[[-16  41 -22  -8  46 -35  -8 -10 -13]
 [ -5  12  -3   4  -3  -4  25  -2 -15]
 [ 12  12   2  20 -47 -24 -29 -33 -38]
 [  8 -52  11  16 -24 -38  15 -13  -8]
 [ 10   9  29  51 -76 -12  -4 -30  -5]
 [  4  22  19  18 -12 -10  29  20   4]
 [ 57  24 -18  34  -1  16   5  38 -13]]
->
[[ -5  12  -3   4  -3  -4  25  -2 -15]
 [  8 -52  11  16 -24 -38  15 -13  -8]
 [  4  22  19  18 -12 -10  29  20   4]]

[[ 49   4 -30 -32 -14]
 [ -5  -7  15  36  14]
 [ -8 -19  25 -33  33]
 [  8  -5   9  47  11]
 [ 59  11 -43 -18 -27]
 [ 57  10 -40 -25 -23]
 [-80 -12  32   6 -11]
 [-44   0   3 -24 -23]]
->
[[ -5  -7  15  36  14]
 [  8  -5   9  47  11]
 [ 57  10 -40 -25 -23]
 [-44   0   3 -24 -23]]

[[ 52 -52 -47   8 -21  22  30]
 [ 20  27   9 -17  19  16  60]
 [  7  25  -7 -13 -14  24  64]]
->
[[ 20  27   9 -17  19  16  60]]

[[  1 -33  63  15  62 -15  -6]
 [  2  45  36  21  16  27  29]
 [-11 -27  45   7  23 -38   8]]
->
[[ 2 45 36 21 16 27 29]]

[[ 59  11]
 [-42 -19]
 [ 67 -12]]
->
[[-42 -19]]

[[ -1  33 -28  23   3  42]
 [ -2 -10  -4  13  68   3]
 [-24  41  -3  -1  16  25]
 [  0  -4  -6  12  34   9]
 [-10  31 -23  23  23  45]
 [ -3  57  -8 -22 -18  -5]
 [ -5  65   5 -44   0 -36]
 [ -4  -5  -1   8  62  -1]
 [ -7  13 -22  31  13  50]
 [  1 -13  -5  15  82  -1]
 [  7  32 -11  -8   2  -5]
 [  9 -21 -25  43  78  31]]
->
[[ -2 -10  -4  13  68   3]
 [  0  -4  -6  12  34   9]
 [ -3  57  -8 -22 -18  -5]
 [ -4  -5  -1   8  62  -1]
 [  1 -13  -5  15  82  -1]
 [  9 -21 -25  43  78  31]]

[[ 22 -43 -11]
 [-11 -28  83]
 [-21  15  39]
 [ -1 -33  76]
 [ 21 -38 -22]
 [-24  27  25]
 [ 25 -38 -16]
 [-19 -20  64]
 [ 19 -38 -15]
 [ 17 -47 -19]
 [-10 -22  62]
 [-22  19  33]]
->
[[-11 -28  83]
 [ -1 -33  76]
 [-24  27  25]
 [-19 -20  64]
 [ 17 -47 -19]
 [-22  19  33]]
---
[[ 34 -23  32  29]
 [ 59  33 -42  34]
 [ -9  29  24 -33]
 [ 75  15 -34  22]]
->
[[ 34 -23]
 [ 59  33]]

[[-33  21 -69  -3]
 [-22  65  12 -25]]
->
[[-33  21]
 [-22  65]]

[[ 26   7  46  70  74]
 [-36  19 -41 -26  19]
 [-19 -29 -59  33  70]
 [ 46  25  23 -10  16]]
->
[[ 26   7]
 [-36  19]]

[[ 82  -8]
 [-37  86]
 [-74 -79]
 [ 57  25]]
->
[[ 82  -8]
 [-37  86]]

[[37 25 34]
 [-9 12 63]]
->
[[37 25]
 [-9 12]]

[[ 49 -38 -12  14]
 [ 27 -65 -16  12]
 [ 33 -47 -16  12]
 [ 64 -31 -16  12]]
->
[[ 49 -38]
 [ 27 -65]]
